In the data rows, zero lies at 4.5, halfway between 4 and 5.
Here are some points, one per row:
[5 5 5 3 4 3 4 5 6 4 5 3 3 8 5 2 4 4 6 5 3 4 2 3 3 4 7 6 7 4 2 6 3 4 8 7 3
 4 3]
[3 6 2 3 6 3 5 2 4 6 4 4 4 4 3 3 3 5 3 4 3 3 8 3 7 2 7 3 2 8 5 3 7 3 5 7 7
 8 6]
[3 3 6 5 4 3 3 4 3 6 6 3 3 4 4 4 4 4 5 4 4 5 2 3 3 3 4 6 7 7 5 4 4 3 4 8 6
 6 8]
[3 3 3 5 4 4 3 5 4 5 4 3 3 4 3 3 4 6 7 3 4 8 2 8 6 5 5 7 3 5 6 3 8 8 3 3 2
 7 7]
[3 3 3 4 4 4 3 5 3 4 3 3 3 3 5 3 3 3 3 8 4 3 5 4 2 4 3 3 5 3 6 8 7 4 2 3 5
 3 4]
[7 3 5 5 2 5 3 2 4 4 4 7 3 3 2 4 4 7 8 8 4 4 4 5 8 3 3 3 3 3 3 8 3 4 8 3 3
 7 4]
[7 4 6 7 6 4 3 3 2 6 3 5 3 9 3 6 6 3 6 3 2 2 7 4 4 3 4 4 3 3 4 5 5 4 3 3 4
 3 3]
[3 7 3 4 5 7 2 5 5 2 5 4 8 3 7 4 4 8 3 8 3 4 4 3 7 3 4 3 5 4 4 2 3 4 5 4 6
 4 3]
[6 6 5 7 5 6 5 6 3 5 2 6 4 4 4 6 3 6 3 3 4 3 3 4 4 3 6 3 4 6 6 4 4 4 2 8 8
 9 6]
[6 3 2 8 6 6 3 5 3 4 8 3 4 5 3 3 6 3 7 3 7 6 7 7 2 6 4 2 4 3 3 2 3 3 3 4 4
 3 6]
[4 7 7 4 4 7 7 7 7 4 3 3 8 4 5 2 6 7 3 7 6 3 3 5 7 3 4 6 4 3 3 2 4 3 3 3 4
 3 5]
[6 3 2 4 3 7 5 3 3 3 2 3 7 6 8 6 8 4 5 7 3 7 3 3 7 7 5 4 6 6 6 2 5 4 3 3 7
 3 3]
[9 5 3 7 2 3 6 4 8 8 4 3 3 2 2 8 7 4 3 4 6 4 6 4 4 4 6 3 4 5 4 4 4 3 4 5 3
 3 6]
[4 4 4 3 6 6 4 3 3 4 5 6 4 4 3 3 7 6 3 4 7 6 6 7 2 4 7 7 4 8 7 5 7 4 3 3 6
 8 3]
[8 6 4 2 7 6 8 7 8 7 6 2 3 5 6 7 8 4 5 4 4 2 5 4 3 5 3 2 4 3 6 5 3 5 3 5 4
 4 4]
[3 3 6 3 4 6 3 6 3 4 4 7 9 4 3 3 4 3 3 5 3 5 3 6 3 3 6 4 7 7 5 7 4 4 3 3 3
 3 4]
[6 3 7 9 7 3 3 3 4 3 3 2 7 7 3 5 4 3 5 4 7 8 6 6 3 7 3 4 2 3 6 4 4 3 5 5 3
 6 5]
[3 4 5 6 3 4 5 6 4 3 6 3 5 3 5 3 6 5 6 3 4 4 5 7 7 8 5 2 5 6 3 8 6 6 8 4 7
 3 7]
[2 5 5 3 4 3 7 2 3 6 3 3 4 3 3 6 3 3 4 4 5 4 2 6 3 4 6 3 3 8 3 5 3 5 4 8 3
 8 2]
[3 4 3 3 3 3 3 7 3 3 3 3 3 4 3 3 4 5 2 3 3 3 4 4 4 3 3 3 4 3 3 3 3 5 9 5 2
 5 7]
[4 3 3 2 4 4 4 3 4 3 4 3 3 8 3 4 3 5 3 3 9 8 6 3 4 2 7 6 4 2 4 5 2 3 3 3 5
 3 6]
[3 6 3 4 5 6 2 6 4 5 3 3 7 3 4 3 3 3 3 2 3 3 3 3 7 3 4 4 8 3 4 8 5 3 3 7 3
 4 4]
[5 5 7 2 3 4 3 5 4 4 5 4 3 5 4 3 5 6 7 3 6 5 6 6 7 8 6 7 7 5 4 3 8 6 5 7 6
 8 7]
[3 4 3 3 3 7 3 3 3 4 4 3 4 7 3 5 3 3 3 2 6 3 3 2 6 3 3 4 3 4 3 7 4 5 3 5 3
 4 3]
[6 6 3 7 8 3 6 6 4 3 5 7 3 7 4 4 7 6 7 4 7 8 3 7 7 7 6 2 4 3 4 3 5 3 4 3 3
 3 3]
[6 7 6 5 4 7 7 2 3 3 7 3 7 4 3 4 3 4 3 6 3 5 3 4 2 3 3 4 7 3 5 6 4 4 7 3 4
 5 3]
[5 5 2 8 7 7 3 7 6 3 7 4 3 4 7 4 8 6 7 4 8 8 6 7 2 6 3 7 4 6 6 3 3 6 4 4 4
 4 3]
[3 6 4 5 5 4 3 4 3 3 3 4 3 8 3 8 5 4 2 5 8 5 8 7 4 8 6 8 2 8 7 3 2 4 4 5 4
 4 4]
[4 2 3 3 4 2 4 6 4 3 4 3 3 3 3 7 3 4 4 3 4 4 4 5 3 3 5 4 8 4 3 3 5 4 4 9 7
 3 2]
[4 5 5 5 3 3 6 5 5 4 3 5 3 3 4 2 4 6 3 4 3 3 6 3 3 7 7 7 3 8 8 4 5 3 4 6 7
 8 7]
[4 3 7 3 3 6 7 7 5 7 7 3 8 4 7 6 5 6 7 5 4 3 5 4 4 3 3 7 8 6 5 3 3 4 3 3 4
 3 4]
[4 7 4 3 6 3 5 7 6 3 7 7 6 5 7 4 3 8 3 8 4 3 3 7 6 5 6 3 2 5 3 6 4 2 4 6 3
 3 3]
[5 3 7 4 3 3 3 3 4 3 3 8 4 3 3 4 3 9 8 3 5 3 4 3 3 4 5 3 3 3 7 3 3 4 4 3 2
 2 3]
[6 6 6 2 4 3 3 7 3 4 7 8 7 4 7 3 2 7 7 8 7 6 3 7 7 5 3 6 3 5 4 4 3 7 5 5 4
 3 6]
[2 7 4 6 4 2 8 6 3 6 7 6 8 5 8 3 4 7 6 8 4 3 4 4 6 7 6 3 4 3 3 5 5 7 3 5 3
 3 5]
[2 3 8 6 4 6 8 4 8 8 5 6 3 6 3 7 4 4 5 4 4 3 3 2 3 4 4 4 6 3 5 3 5 5 4 4 3
 3 4]
[2 5 7 3 4 8 7 5 3 4 2 3 6 3 3 3 3 3 3 7 4 3 6 4 3 3 3 3 3 6 2 2 3 4 3 3 3
 4 3]
[5 6 7 6 8 3 5 6 5 5 7 3 3 5 8 4 7 4 7 3 7 7 6 7 8 6 3 7 4 7 5 4 8 3 7 3 7
 4 2]
[7 3 5 6 5 3 5 3 4 3 3 6 4 5 3 3 5 3 4 3 4 2 3 6 6 2 5 4 3 3 4 2 7 8 8 5 7
 8 8]
[6 6 8 2 5 8 7 8 6 5 7 3 7 3 7 7 6 2 3 7 4 7 5 2 7 5 6 3 3 5 4 4 4 4 4 4 3
 4 4]
[3 5 4 3 4 3 5 4 3 3 3 3 4 3 4 4 5 5 6 5 6 6 7 6 3 4 6 7 5 7 6 3 8 5 8 3 6
 8 5]
[5 3 4 4 3 4 3 3 3 3 4 3 3 2 3 2 3 3 3 3 3 3 3 3 3 3 2 4 3 3 3 6 4 3 3 3 3
 4 3]
[3 5 7 4 3 3 4 4 5 2 6 3 3 4 3 6 3 3 4 4 3 3 3 4 3 3 7 3 6 7 8 3 3 5 4 8 4
 4 4]
[4 3 4 5 3 4 4 5 4 3 4 7 5 7 2 6 6 3 7 4 3 4 4 4 3 8 3 5 6 7 6 3 6 2 4 3 8
 8 5]
[3 5 4 3 4 5 4 3 4 3 3 6 5 3 4 3 2 3 4 3 3 4 7 3 5 8 6 3 8 4 3 6 3 2 6 5 7
 3 7]
[7 3 7 3 3 3 3 3 7 5 7 3 5 5 7 7 5 3 2 3 5 4 6 3 4 7 4 5 8 3 5 5 4 4 3 3 4
 5 3]
[3 4 4 4 4 4 5 3 4 3 5 4 2 4 3 5 5 6 3 8 5 5 5 5 8 3 1 3 6 5 4 8 5 3 8 4 5
 3 8]
[4 2 4 3 3 3 3 4 4 3 3 3 3 4 4 3 4 5 3 5 3 3 7 4 4 5 2 5 4 3 8 3 4 4 4 9 3
 3 3]
[7 7 2 7 8 3 3 8 4 5 8 7 4 5 7 5 4 2 6 4 7 2 4 2 3 3 5 5 3 3 3 4 4 4 5 3 4
 3 4]
[7 6 3 4 7 4 3 4 7 3 4 6 4 8 5 7 8 3 7 3 7 7 7 4 5 2 3 4 4 7 5 4 6 4 3 5 2
 3 3]
[3 5 3 4 4 8 3 7 5 5 7 3 8 4 3 6 2 7 3 7 4 4 3 4 6 3 6 3 3 3 4 3 4 5 3 3 5
 5 3]
[3 2 5 6 3 4 6 6 3 5 2 4 3 3 8 4 4 5 3 8 4 3 4 4 8 3 6 4 6 4 3 8 3 7 8 3 4
 4 4]
[7 3 5 4 7 7 8 7 7 7 6 7 8 4 7 7 6 7 3 5 4 3 3 4 7 4 5 4 4 3 6 7 4 3 4 4 3
 5 4]
[3 5 4 4 3 6 4 4 7 7 2 3 5 7 3 6 6 3 7 4 8 8 7 7 3 7 8 7 4 2 8 4 8 3 4 7 3
 5 3]
[4 3 3 8 7 4 4 5 4 4 7 4 4 6 4 3 2 3 8 4 7 8 8 8 4 2 6 7 4 3 2 4 3 5 3 4 4
 5 3]
[6 3 4 5 6 4 5 3 5 5 3 3 6 4 3 4 3 7 5 3 6 3 6 2 3 5 3 4 4 6 2 7 7 9 8 3 2
 6 8]
[3 2 3 5 4 5 5 2 3 4 7 7 7 3 7 3 8 7 5 3 3 7 4 5 7 7 5 7 5 4 4 4 7 7 7 6 5
 5 7]
[4 6 2 4 3 4 6 3 3 4 3 5 3 4 3 2 4 2 2 3 4 4 3 7 8 8 3 4 4 6 7 7 5 9 8 3 6
 3 7]
[4 4 3 4 3 4 3 3 2 4 3 5 3 7 3 7 4 4 3 5 7 6 7 6 3 7 7 8 7 8 8 4 7 4 4 3 2
 7 3]
[4 5 7 4 3 7 8 4 8 6 3 6 5 4 7 7 1 4 3 2 3 5 4 4 3 3 3 4 4 3 4 3 3 7 3 4 5
 3 4]
[4 4 3 3 3 3 3 4 5 8 5 6 3 3 2 5 3 3 3 4 4 5 3 3 3 4 5 3 8 3 3 5 3 3 4 3 5
 4 3]
[2 3 6 4 4 3 5 3 8 8 3 3 4 3 3 7 8 3 3 3 4 4 4 4 3 2 4 3 7 5 3 5 3 4 3 3 6
 4 4]
[6 7 5 9 8 5 4 3 6 5 6 7 3 5 3 2 2 3 6 5 3 6 4 2 2 3 3 4 4 4 6 4 3 5 3 6 3
 3 4]
[6 7 4 7 8 4 6 7 3 5 7 7 2 3 7 8 7 2 7 5 2 6 3 4 7 3 3 6 4 3 4 4 4 3 3 4 3
 4 6]
[3 8 3 3 2 3 3 7 3 5 6 8 4 5 6 4 4 8 7 7 4 4 4 5 4 4 2 3 3 3 3 7 4 6 4 4 3
 4 4]
[8 4 8 4 3 8 8 6 4 6 3 4 7 4 8 2 3 3 3 5 3 6 3 3 2 4 3 3 2 3 3 3 5 3 4 4 3
 4 3]
[5 6 3 3 5 3 3 3 4 6 3 3 4 3 3 4 4 3 5 5 3 4 3 4 3 4 4 4 3 3 6 8 4 8 8 4 8
 3 8]
[3 3 6 3 7 6 3 4 2 4 3 5 3 3 3 5 4 4 6 4 3 4 2 2 4 7 3 7 2 4 3 3 5 3 4 8 7
 3 3]
[7 3 6 7 4 4 2 2 8 7 3 6 4 8 7 7 7 3 3 4 4 3 3 4 3 3 3 3 3 6 3 4 3 4 4 3 6
 4 4]
[4 4 3 4 4 3 5 3 7 4 4 4 5 8 5 8 8 6 3 3 2 4 8 5 3 8 4 7 7 3 2 5 3 4 3 3 5
 5 3]
[4 3 3 3 4 4 4 3 6 3 4 6 4 6 4 3 3 2 2 7 3 5 3 7 6 7 6 7 4 2 6 3 8 8 7 4 7
 8 8]
These points spread out most along one direction. Take the direction at right angles to it along which they spread out most. Go by this last direction. Where along it does each point below lie, from 0 to 99? 50 is the average, and the first point above lies past it. One standard deviation of the points above along it is 16.
[4 4 3 4 4 3 5 3 7 4 4 4 5 8 5 8 8 6 3 3 2 4 8 5 3 8 4 7 7 3 2 5 3 4 3 3 5
 5 3] ~ 37
[6 7 4 7 8 4 6 7 3 5 7 7 2 3 7 8 7 2 7 5 2 6 3 4 7 3 3 6 4 3 4 4 4 3 3 4 3
 4 6] ~ 25
[3 3 6 3 4 6 3 6 3 4 4 7 9 4 3 3 4 3 3 5 3 5 3 6 3 3 6 4 7 7 5 7 4 4 3 3 3
 3 4] ~ 60
[4 5 7 4 3 7 8 4 8 6 3 6 5 4 7 7 1 4 3 2 3 5 4 4 3 3 3 4 4 3 4 3 3 7 3 4 5
 3 4] ~ 52
[7 6 3 4 7 4 3 4 7 3 4 6 4 8 5 7 8 3 7 3 7 7 7 4 5 2 3 4 4 7 5 4 6 4 3 5 2
 3 3] ~ 16
[3 5 3 4 4 8 3 7 5 5 7 3 8 4 3 6 2 7 3 7 4 4 3 4 6 3 6 3 3 3 4 3 4 5 3 3 5
 5 3] ~ 52
[3 6 4 5 5 4 3 4 3 3 3 4 3 8 3 8 5 4 2 5 8 5 8 7 4 8 6 8 2 8 7 3 2 4 4 5 4
 4 4] ~ 33
[3 7 3 4 5 7 2 5 5 2 5 4 8 3 7 4 4 8 3 8 3 4 4 3 7 3 4 3 5 4 4 2 3 4 5 4 6
 4 3] ~ 55
[3 6 3 4 5 6 2 6 4 5 3 3 7 3 4 3 3 3 3 2 3 3 3 3 7 3 4 4 8 3 4 8 5 3 3 7 3
 4 4] ~ 68
[5 3 7 4 3 3 3 3 4 3 3 8 4 3 3 4 3 9 8 3 5 3 4 3 3 4 5 3 3 3 7 3 3 4 4 3 2
 2 3] ~ 52
[4 6 2 4 3 4 6 3 3 4 3 5 3 4 3 2 4 2 2 3 4 4 3 7 8 8 3 4 4 6 7 7 5 9 8 3 6
 3 7] ~ 75
[4 4 3 4 3 4 3 3 2 4 3 5 3 7 3 7 4 4 3 5 7 6 7 6 3 7 7 8 7 8 8 4 7 4 4 3 2
 7 3] ~ 43
[5 5 7 2 3 4 3 5 4 4 5 4 3 5 4 3 5 6 7 3 6 5 6 6 7 8 6 7 7 5 4 3 8 6 5 7 6
 8 7] ~ 53
[3 5 7 4 3 3 4 4 5 2 6 3 3 4 3 6 3 3 4 4 3 3 3 4 3 3 7 3 6 7 8 3 3 5 4 8 4
 4 4] ~ 63
